D: 3 groups of rows, each row roughly a mix of its group's hidden directions:
D (89 x 11):
-13,1,9,-14,-26,-4,-6,7,-4,5,9
-7,6,-3,0,14,-7,16,6,-4,10,-25
2,-4,-15,-4,-12,-3,-18,-7,10,-13,17
11,3,-9,-6,17,9,2,-6,-10,-12,-22
-6,7,20,-2,13,-4,12,4,-6,14,-17
-3,-5,-20,11,1,20,-2,-3,-3,-4,-19
9,-2,13,-3,-20,2,-5,0,-2,-7,26
3,0,-8,5,4,15,-20,-18,-11,-7,-12
-17,2,7,-17,-22,-4,-11,1,-6,5,5
-4,-14,19,-4,3,5,14,7,-9,1,21
9,-8,-14,10,11,11,-12,-12,-9,-7,-16
-9,20,6,-25,-6,7,-2,-5,-6,-7,-7
-8,1,-6,-4,-18,15,-22,-8,1,-11,-6
12,-4,-13,-2,17,7,2,-4,-10,-10,-23
-4,5,25,-5,-12,3,14,10,-11,-9,4
-11,13,20,-7,-16,-6,3,8,-8,-8,-11
11,-10,-24,5,17,2,-6,-9,8,8,6
7,10,-3,-1,-9,21,-13,-12,-8,-14,-9
9,-9,-5,12,-8,22,-11,-3,-2,-10,16
-1,0,7,-5,5,-16,22,16,11,7,9
-18,-10,4,-4,-16,-10,-15,0,-5,13,11
13,-2,-13,10,17,12,-4,-11,-5,-10,-16
-3,7,23,-10,-21,0,9,10,-3,-5,3
-10,-9,18,-1,-13,-3,18,10,-13,-7,6
12,18,8,-8,0,6,22,11,7,-10,0
8,-11,-1,7,1,11,-19,-10,7,-5,22
3,-12,2,17,-19,-4,-1,10,7,6,19
3,2,-11,7,13,13,-15,-19,-6,-7,-13
-10,7,-5,-17,-4,-16,-20,-5,13,-6,2
18,6,-9,7,16,12,10,-3,2,-14,-13
0,-18,-15,13,3,3,-19,-10,-9,1,-9
-8,6,24,-4,-13,2,13,10,-11,-10,2
-6,20,10,-26,-4,3,8,2,-3,-6,-5
-12,-9,7,3,-6,-18,5,11,9,15,17
5,-7,-4,0,-12,7,-21,-10,7,-10,21
-3,23,19,-6,-10,0,6,6,-6,-13,-6
-7,-3,24,0,-14,5,15,10,-12,-8,5
3,-5,1,11,-13,30,-5,-2,-9,-7,-1
-5,3,8,5,21,4,10,2,-4,13,-23
0,4,17,5,-13,20,10,7,-16,1,-10
12,4,6,3,-3,-3,24,18,12,-3,8
-9,4,1,-11,-18,7,-24,-8,5,-10,0
-12,-7,8,3,-15,-13,-1,8,7,13,20
-7,9,17,-10,-15,-7,10,12,6,6,17
-2,9,23,-11,-20,-3,7,10,-5,-6,-3
4,-7,-3,2,-11,11,-21,-9,6,-10,19
6,-10,-21,7,21,3,-10,-10,6,9,3
-1,1,-2,7,15,-1,22,8,-7,10,-19
-10,7,-4,-15,-20,-2,-21,-4,6,-12,0
6,3,2,11,-11,-2,17,14,19,-3,14
-9,-8,24,-5,-3,-2,14,10,-16,-4,8
-2,-18,-2,-12,19,-16,-6,1,-6,14,2
8,11,-19,-5,8,-7,-17,-8,12,6,-12
-8,7,-5,-7,15,-20,11,4,3,9,-19
10,8,-22,1,14,-2,-14,-10,11,5,-7
-6,9,23,-9,-20,-3,8,10,-6,-7,-3
-16,2,0,-18,-2,0,-17,-12,-15,3,-10
-13,3,11,-13,-22,-8,1,10,2,7,13
6,-16,-21,8,17,3,0,-7,6,7,13
14,4,-24,1,12,-2,-12,-9,12,7,-5
-13,1,12,-11,-22,-8,-1,9,1,9,15
-8,10,25,-6,-16,0,9,9,-9,-9,-3
-15,-7,5,-10,-24,-9,-8,8,-4,9,10
16,-9,-19,-9,9,-10,-8,-4,10,14,2
8,-9,-7,1,8,-11,-12,-9,13,-1,24
-11,8,4,-7,-21,13,-7,0,-7,-6,-19
5,-7,-3,0,-12,8,-20,-9,6,-10,21
1,19,0,14,-15,18,5,-2,6,-14,-3
8,-13,-22,0,21,-9,-4,-6,3,9,3
6,-6,13,10,-12,27,-3,-4,-9,-1,5
-9,-7,20,0,-13,1,16,11,-13,-8,6
-8,-10,20,2,-13,3,16,10,-14,-7,6
-2,7,3,-14,3,-31,6,3,7,4,6
9,2,-23,3,19,-3,-13,-9,7,5,-7
7,12,-21,3,-1,-2,-16,-9,14,3,-15
-3,11,13,-17,-7,-25,4,6,2,1,8
-8,10,2,-5,4,-9,19,10,-7,7,-23
10,10,6,-1,7,-4,26,13,14,-3,4
10,6,-24,2,1,0,-13,-10,19,6,-4
8,-11,-24,7,15,3,-7,-9,10,8,6
3,-8,-24,3,-13,8,-12,-5,5,-14,10
13,15,-3,-16,2,-8,-17,-2,9,8,-14
7,-10,-20,0,5,-4,-19,-7,10,15,-9
1,-13,-18,-1,21,-10,-12,-6,0,12,-3
14,12,-1,4,20,3,20,3,11,-8,-4
-8,-1,-19,2,19,-5,1,-3,6,5,-22
9,12,-16,0,10,4,-18,-11,16,8,-5
4,-5,-24,2,13,-6,-14,-10,10,10,-5
7,-5,6,-4,-11,-4,-14,-7,7,-6,28

one row of each group, then the others: which group is each in?
19,3,-9,7,16,13,5,-5,-2,-13,-15	<77>
3,16,-1,14,-16,20,3,-3,9,-11,0	<17>
1,-7,-6,14,-4,29,-2,-4,-8,-2,-13	<115>

9,-20,-7,3,14,8,5,-2,2,9,21	<17>
6,-17,-20,9,15,5,-2,-8,7,8,12	<17>
1,0,-6,-10,-18,-9,-14,-4,8,-12,20	<115>
16,-13,5,13,4,8,1,-4,0,2,25	<115>
-3,-21,1,15,5,12,14,1,-8,-3,16	<17>
-13,1,-8,-10,-11,0,-21,-14,8,-3,-14	<115>
1,-6,-22,18,19,7,-7,-10,0,0,-2	<17>
5,6,-7,2,5,17,-16,-18,-10,-10,-13	<77>
-6,-15,-12,6,-5,4,-24,-12,-12,1,-8	<77>
